In the rows, zero is written as 100.
Which row each row swaps with, under one turn or mirror
The rows were stretched afterwards, more along some directions than others.
kogu: [114,86,108,99,119,90,100,125,121,92,108,87,98,102,102,87]
Mub: [111,79,96,93,104,104,96,137,102,100,115,97,107,107,96,88]
Fop: [120,103,108,103,114,83,92,109,106,91,98,104,114,100,99,101]
bepo: [104,91,110,92,101,119,100,104,115,117,91,88,86,100,102,110]
Lopig: [95,101,104,79,101,90,102,107,106,96,84,100,104,91,105,105]
lem: [108,100,109,106,102,76,85,102,102,95,89,101,110,104,102,98]
Meve: [108,103,91,86,108,113,99,139,102,98,118,92,88,107,105,98]
Pim: [96,84,102,94,100,111,109,125,106,102,103,98,89,97,102,99]
Tukig: [106,91,106,96,91,104,97,118,114,101,115,95,87,106,104,96]
Vatip: [104,118,106,102,101,80,86,109,106,89,97,104,92,110,111,108]
duka: [93,92,107,110,88,100,76,126,89,88,91,97,92,110,116,97]
nesu: [101,114,103,102,100,78,99,102,89,82,91,103,112,94,108,90]
dus: [102,105,104,91,112,95,91,102,118,96,86,98,89,102,104,104]
beb: [109,111,103,110,92,91,84,105,93,99,98,103,99,107,107,102]
nepes: [112,89,100,103,108,119,84,113,113,100,96,101,92,100,93,108]
mobug: [117,110,94,77,116,111,105,119,119,117,94,89,79,103,112,102]
ruru: [105,88,92,104,100,96,90,133,96,80,128,102,109,103,90,91]
nem: [90,101,111,114,89,95,83,93,88,101,84,105,104,102,101,109]
rinov: [112,74,115,90,111,103,105,120,113,100,80,90,101,102,104,98]
Las: [126,123,96,86,111,114,97,130,116,114,103,88,77,108,115,107]
Gasin: [102,111,101,101,96,98,84,121,100,92,114,94,92,105,106,93]
mufak: [107,103,110,91,111,84,87,111,100,95,72,90,105,97,113,100]
givov: [115,90,112,94,101,106,93,113,133,110,94,105,76,102,102,109]
lom: [94,97,103,112,88,96,89,112,84,96,100,103,107,107,106,99]
favir: [92,82,112,105,86,110,87,115,113,84,93,108,81,109,110,104]
Foro: [86,96,98,103,95,104,88,116,102,88,104,103,85,110,105,98]
sot: [106,87,102,82,94,101,98,130,103,112,93,96,101,102,105,99]
segi: [110,108,107,96,111,84,99,98,96,101,80,96,116,96,105,101]
kedo: [97,98,97,110,96,112,90,122,83,97,104,106,102,103,104,102]
Piz: [106,93,101,100,97,128,80,126,119,123,96,95,68,107,111,105]
tudar: [91,100,97,104,99,99,96,110,81,99,84,97,107,97,107,96]
gen: [110,93,109,106,114,106,103,130,106,96,117,82,96,116,102,103]
som: [118,78,105,88,119,113,96,118,113,114,89,91,105,103,94,101]
Dimab: [104,103,113,108,108,112,84,105,110,96,93,89,86,105,105,103]
zemoz: [99,107,103,106,106,90,99,100,78,99,89,92,117,98,102,102]
Deg: [112,85,112,92,105,88,96,102,117,107,100,96,102,105,98,90]
Tega: [102,80,108,103,105,110,94,121,113,107,112,91,86,119,99,105]
nisep: [93,86,104,92,96,123,98,103,98,126,84,92,90,101,104,101]
digu: [117,89,110,99,115,119,87,122,123,103,104,93,78,115,101,112]
vulup: [92,115,100,102,106,103,98,112,91,90,85,97,89,104,116,107]

favir swaps with Lopig
Vatip swaps with vulup
bepo swaps with Tukig

